Each path below is one point turned by a fixed rotation once a step. After each direction that follows a path, write how fast that rotation turns it, in deg/step (0 if it stays still).
Each turn is a multiple of 5 degrees from 10 to 175, or 0.
Each row of a path follows its step; steps can be skipped.
Path 1:
step 0: [-12   6   2   5  19  -7 -15  12  -4 -11  -5   2  -2  -2  -8   4   3  14
  -8   2   2 -23   0   4   0  -1   4   8  -7   8  -3 -26  -6  -9  -7   1
  -4  20   6   5  -1   1   0  10 -10 -26   2   7  -9  -2   3 -19  -1   5
  14  -3   4   9]
step 2: [ 21  -1   4   1   2  -7  -5   5 -22 -16   2  -1  14   2   6  11   2   3
  18  17 -11 -20  -4  12   1  -1   9  14 -13   6   8  -5   5 -11  -8  12
 -10  -4   9   0 -10  12  -1  -8  10  20  -1  -1   0  -6  -5   2  15   2
   5  -4   2   5]
step 4: [  4 -17 -21  -3  -4  -6 -18   2 -23   7 -13   4   9   3  -4  16  -6  -1
  -2   2   0   2 -25 -10  11   8   2  -3   4   4   4 -11  -5  -7  -3   2
  -6 -11  -8  16  -2  13  -8   1 -16  -9   9  10   2  10   7  -4   3   2
 -16  -8  -5   6]
step 8: [ 12  13   3   2 -11  -5  -4   6   6   4  -2   8  -3 -10  11   8  -9   7
  11   2 -18 -16 -11  -6  11  -7   1   0  19  10   4 -10   3  -7   1 -13
  11   7  20  -1   3  25   5 -14  -2   0  12   4 -16   6   6  -6  16  -2
   6  -1  -3   3]
step 11: [ -3   3   8  16   9   0  -8  -2   4   7   2   1 -11   3   5   8 -12   6
  25   5 -11 -18  -4 -17   9 -20  -8   7  11   3   8  -5   1  -1 -12 -10
  -1 -12 -11  13  -5  -6  11   2   9  -3   4   6   6  -1  -1 -15 -15  -7
  12 -11  -9  12]
step 12: [  5   2  25   5   0   3 -11  11   0 -14 -12  11  -6   0   8  10  -6   3
   7  12  25  -5  -7  -2  15  -4 -10  -8   4  18   4   1  -8   6 -15  -2
 -11   5   3  12   0  -9  -8   6  -8   9   3  14   7   1  15 -13  12   9
   0   8  -7  -4]
step 13: [  3   3   8  -6 -11   6  -6 -13  12 -11   8  -9 -12  18  -2  -4   9  -2
  10   8  -7 -17  -7   1  26   1 -15  -3  -7   5   4   8   7  -5   2  13
  -4   0 -12  11 -18  11  -1  -4  -8  -8  18   0  -5 -11  11  -2  22  -1
  -4   0   1  -3]
step 14: [ 18  14  -3  -9  -6   3   6   8  -4  18  13  -2  10  -6  10   7  -3 -20
  16   7  -8 -14  -1  -4   0 -11  -9  -6   9   4  15   4  -5  -8  -8   7
  11 -17   2  18  -3   0  -5  17 -11   9  11 -10  -5  -9   9 -11   2  -1
   2  -2   5  -4]
step 15: [ -8  20  -2   9  -2  -1 -23   8  11   2  -9 -11   1   4   1  -6   7   2
  -1   5   7  -9 -12  20  -7  10 -10   1   2   7  12  -2  -7 -19 -14   0
   9 -12   5  19   8  -1  -1  21  -1 -10   3  17   9  12   0 -10   9  -4
   4   2   1  -1]
Speeds:
[ 3 -2  4 -3 -3 -4  0  2 -2  0  3 -1 -1  4 -3 -2 -2  3  2  0  0  1 -1 -2
 -3  0  4  2 -3  4  1  4  3 -1 -2 -1 -2 -3 -2  1 -6 -2 -5  1 -1 -2 -1  2
  0 -2  1 -6 -1 -3 -1  3  1 -4]
35
[ 1 -2  0 -1  0  6  1 -1 -3  2  4  3 -1  0 -3 -2 -1  0  3  6 -2  1 -3  3
 -1 -1 -2  2  2 -1  1 -2  3 -2  1 -5  2 -3  2 -1  5  3  2  1  2  0 -2 -3
 -1 -6 -2 -4 -1  4  2  4 -4  0]
120
[ 3 -1 -3 -4 -2  2 -4 -5 -1  5 -1 -2  0  3 -6  2  2  1  1 -1 -2 -2 -1  0
  0  3 -2 -4  2  0  2  1 -2  5  1  1  0  2 -1 -2 -3 -2  1 -4 -2 -1 -1 -2
  0 -3 -5  1  2 -2 -3 -1 -6  2]
120
[ 1 -3 -1  1 -3 -3  0  1 -3  2  2  0  2 -6 -3  3  2 -3  1 -4  1  3  0  0
  5 -5 -2  4  2  0  0  3  2  4 -3 -3  2 -1 -1  3  1 -3 -1  1 -1  2  4 -4
  1  0  2 -1 -6  1 -3 -1 -1  4]
140
[ 4  6  0 -2 -3 -1 -2  2  2  1  1  4  0  3  0  1  4  1  2  0  5  1  1 -2
  0  2 -3 -1 -5  2 -2 -2  2  0  3 -1 -4  4 -3 -1  3  1  4  2 -4  1  5 -1
 -3 -5  0 -1 -3 -1  2  0  4  1]
55
Path 2:
step 0: [-15  12  10  -1   6  -6   6 -11  -3   4  -7 -13   3  -1  -2   0   6   6
 -14  -6 -16  -9   2  19 -14   1  11  -6  10  -3  -7   7   2 -22  -2  -8
  14  -1   1   9   5   2 -10  11  15  15   2  12  -6 -12   2   1   6   3
   4 -19  -6  12]
step 1: [-13   9   3   5   9  -7  -4 -14  -5   1   7  -5   7  -6  -9  -1   8   9
   5 -16   9   5  19   3 -18  -1   1  11  -6   5   9  -3  -4 -17  -3   5
  15  -8   3  -6  10  -9 -24 -10   1  -4  11   1  -7  18   7  -1  -5  -5
  10  -6 -16   2]
step 3: [ -5  16   0   2 -11  -5  10  23 -10   3   3  -9 -14  -4  -2  -2 -17   5
  -8   7   6  -2 -28  -6  -1 -16  -6   9  10 -10   1   3 -12  -3   0   6
   2   2  -1  -2 -10  12  -9   8 -14 -16   2   0  -3   8  -4   1   5  -3
   3  -5 -22  -6]
step 5: [  9  -2   4 -12  18   0  -6   8 -26   4  -2  -7  11  -6  -5 -11   5  -4
   0  11   0 -11  -5   9 -19  -7   5  11   4   2   5 -11   2   2   4   4
  12   2  10  11  13   4  -9   1  -1  14   1  18   4  -9  12  -9 -17  -8
  17   6   1   8]
step 9: [ -1   6 -15  -9   8   9   6   1   7  14  -4 -21  20  -1  13   4  -7  10
   6   0  -6  16   5   1   4  -8   4  -2  11 -10  -2   3   0   4  12  10
  10  -4   7 -13  16   9  -9   4  -1  12  -4  17   9  -7 -10 -14  -6 -10
  -7  -9 -14   3]
step 10: [-12 -15  -4  -3   6  -2  -7  -2 -13  10   0  -2  18   9   2 -14   8   9
   5   5   6   2  -4   1   8  19  -9  15  -5   5  -2  -9  -8   2  17   4
   0  -3   4 -14   2  -2   5  12   6  -9   4  14  -5   1  -4 -15   0 -16
  17 -10 -18  13]
step 13: [ -7  11  -1   3  12  -2   5   6   9   2 -20   7  20 -21  -3   7   2  -3
  22   7  11  -9  -2  -5  10   1   2 -11   8 -17   5   9   0   3 -10  -9
  12  -7  -2   1   0  -5  -1   0 -21   1   0  -2   3 -14   5   0  -6 -23
   0   4  -2   0]
step 14: [-13 -11  -2  -1   9  -6   7   7   4   0  -9 -14  15 -20   4  -4  -1  -1
   0   2   4  -8   2   8   7   5   2   8   4  -8 -21   0   0   1   0 -17
  -3   2  -8  10  17   9 -17  28  -3  -2  -8   0  16  -4 -10  -1  -2  -5
  15  -1   2   5]
step 17: [-16  20  19   6   3 -15  -3 -18   1   6   3  -6  -8  -3   0   6  -2  16
  -2 -11  -3  -5  -7   9   4  -2   0  -3   4 -14  22  11   8   2  -5   6
  14   3 -10  -4  -3   2 -11  13 -10   4   6   7  -9  -1  16  -4  10  -7
   1  -6 -16   0]
Speeds:
[-1  2 -4  1 -1  0 -2 -1  0  2  4  1 -1 -1 -1 -3  1 -3  0  3  1  1 -2  2
 -2 -6  0  2 -2  0 -1  0  0  1  0 -1  0  0  2  2  2  5  2 -6  3 -3 -7  7
 -5 -1 -2 -5  0  0 -2  3 -1 -1]
20
[-6 -2  0  0  0 -1 -2 -4 -2  3 -1 -3 -3  5  0 -1 -3 -1 -2 -3  0  2  0 -1
  1 -1  3 -3  1 -2  1  0  0  2  3  4 -1 -6  2 -1  1 -2 -1 -3 -1 -2 -1 -2
  2  4  0 -4  5  0 -2 -6 -3  2]
45
[ 2 -2  1 -2  0 -3 -4 -4 -1  3  1 -1  3  4  3 -3 -1  1  0 -2 -1 -6  2  2
 -4  2 -4 -3 -5  0  2  4  4 -5 -4  1 -1 -2  1 -3 -2 -2 -1 -1 -2 -1  0  2
 -4  1  2  2 -3  5  2  2  0  1]
70
[ 3  2  0  1 -1  4 -1 -5 -1  0  0  3  4  4 -1 -1  1  1  1  0  0  4  1  1
  1  0 -8  2  4 -1 -1  2  0 -1  1 -3 -2 -2 -2  1  1 -3 -2 -1  2  3 -1 -4
  0  5  0 -3 -4 -2 -1 -1 -3 -7]
130
[ 3  3 -5  1 -2  0  1 -1  3  3  2 -4 -1 -1  1 -1 -2  4 -4 -1 -1  2 -1 -1
 -1  0 -2  1  5  4 -1  1 -3 -2 -2  0  3 -2 -3 -6 -1 -1 -2 -4  3 -4 -4 -3
  2 -5  3  3  0 -1  1  0  0  4]
125
[ 1 -1 -1 -2  4  0 -2 -6  0  0  0 -2  5 -2 -4  4  0  0 -3  0  7 -1  2  1
  0  1  2 -1  3  3  5 -2  2  1 -3  0  3 -3  1 -2  0  3 -2  4  1 -1 -1  3
  2  2 -3 -4 -1 -3  1  0  4 -2]
85
Path 3:
step 2: [ -7  12   7  10   8   4 -15  -2   7   5   9   7 -16   8 -13   8 -12  20
   4   0   8  -1  -3   2 -12   7  -3 -10   8  -6  -9   7  -3  13 -27  -3
  -9  -2 -17 -11  14   6 -12  13  11  -7  -5  11  -9  -5   9 -12  -2  -4
  -1   4  14   4]
step 3: [ -1  14 -14  13  14   2   7  17  -9   6  -7 -12  -3   7 -11   0  -5  21
  -5   2   3  -1   5   4   9 -18   4  -1   4   4   4 -20   0 -10 -12 -23
   1   1  -5  -4 -13  16   3   5   5   5  -4 -20   6 -11   2   7   1  -7
   0 -17   9   3]
step 4: [  0  13  -8  -3  -2  -5  -5  -7  20   1 -11  -5  -8  12  -3   4   6 -15
   5  -6   6  -4   1  -3  14  -4  -3 -17   7  -1 -13   9  16  -1 -12  -5
   6 -21  11  -5  -6  19   8  -4 -15  -7   7   2   4 -13   6  24  -3   7
  -7   7  11  12]
step 7: [  3  -9  -9  17 -15  -7   1   2  14   6 -24 -10  -5  -6  -9   3  -6 -10
  14 -12   3  18  -3   2   3  13  -9  -2  17   0 -14  -5   7  -8  12   9
   2   1  -2 -12   3   3   2 -17  -8  -5  15 -15  14  -6  -7  -1 -15  -5
   9  -2  -6  -1]
step 8: [ -8 -10  -4  -7  18  -2  -1 -11   7  23 -12   5  -2  -1  -4   9 -14  -8
   9   4  15 -12  -2  -9 -11   3   0  -7  14  -2  11  13   7  13  -3  -3
 -11   5  -9  -6   5 -17   4  -2  -2 -22 -10   8  10  -3 -16 -13  -5 -11
  -1  -1   9 -10]
step 9: [  3 -20  -9  -4  -4  -2  24  13  12  16 -13 -11  15  14 -14  -6   2  15
  15  11   1  -7   4   1   2  -9  -1   0   6   7   5  -4   4   3  -2  -3
 -14  17  -4  -2  -5  12  -4  -4  -2   3 -13  -5 -10  13   2 -10   9   3
  -8 -15 -14   3]
step 13: [-10  -1  22  -8 -12   7   4  -3   0   4  -2  -5 -11  -2 -10 -22  -5 -14
  16  -6  -4  15   1   5   6   2   4  -2   0   2 -14  -2   7 -12  20  -9
   2  -3   2  -2 -12  11 -17 -16  -9  -2  12  -2   8   1   0  -3  15  -6
 -14  16  11   9]
step 16: [ -5  11  -5   7  -2   2  10  22  -1   4 -12   9  -8   1   4  -8   1  -8
   1 -16   5  13  16 -21  -5   8  -4  -4  12   9   6  -4   4   0  -2  -3
  18 -15  15   1  -7  15  -9  -8  -3 -15   1   9   1  -6  -8  -2  -5  23
 -10  14   0   7]
step 17: [-15  -3  -5  16 -11  -5 -19 -18   1   8  11   7   0  -1  13  -6  -2   9
  -3   1   3  -3   4  -1 -14  -3   4 -11  26  -6  11   3   0   5 -19   5
  10  10   3  -6 -11   2 -21  -2 -15  -5  -5   4 -14   1  -7   7   8  -5
 -16   2   9 -11]
Speeds:
[-1 -3  2  0  3  3 -2  0  2 -2  1  2  6  0 -3 -1  0  3  2  1  4 -3  5  3
  4  0  2  4  2  3  7 -2 -2  1 -2  0  3  0 -3  1  1  0  2  1  6  1  2 -2
 -2  0  1  3  0 -3 -4 -3 -2 -2]
120
[ 1 -1 -1  0 -1 -4  4  0  3  5  2  4 -4  1  0 -1  3 -1  2  1  2 -1  3  3
  0  0 -5  0  1  0  2 -2 -4  2  2  6  2  0  0 -1 -3 -4 -5 -2  1 -1 -6 -1
 -3 -2 -1  0 -3  1  4 -2 -1 -4]
40
[ 2 -3  1  4 -1  1  2 -3 -1 -2 -1  2 -4  0 -2  2  1  3 -3  0  0  2  2  4
 -3  1 -2 -3 -2  0 -4 -2 -4 -1  2 -6  5  2 -2  1  7  1  2  5  0 -1  1 -1
  0 -2  0 -2 -5  4  1 -1 -3 -1]
85
[ 2 -1  0 -6  2  0 -3  0  1 -1  0  0  0  0  2 -2  1  0  1 -3 -4 -1 -3  2
  0  7  1  3  0 -3 -1  1  3 -2  4 -3 -2  2 -4  0  1  4 -4 -2  3 -6  0 -4
  0 -2  1 -2  0 -1  4  1 -2 -6]
55
[ 1 -3  6  3  0 -3  2  1  1  0  3 -6  4 -3 -5 -3 -2 -1  0 -2 -4 -2  0  4
 -5  3 -1 -2  1 -3 -2  1  1 -2 -3  1  1  3  1  2 -4 -1 -2  1 -2  2  0 -5
 -2 -2 -2  2 -1 -2 -3 -2  0  1]
175
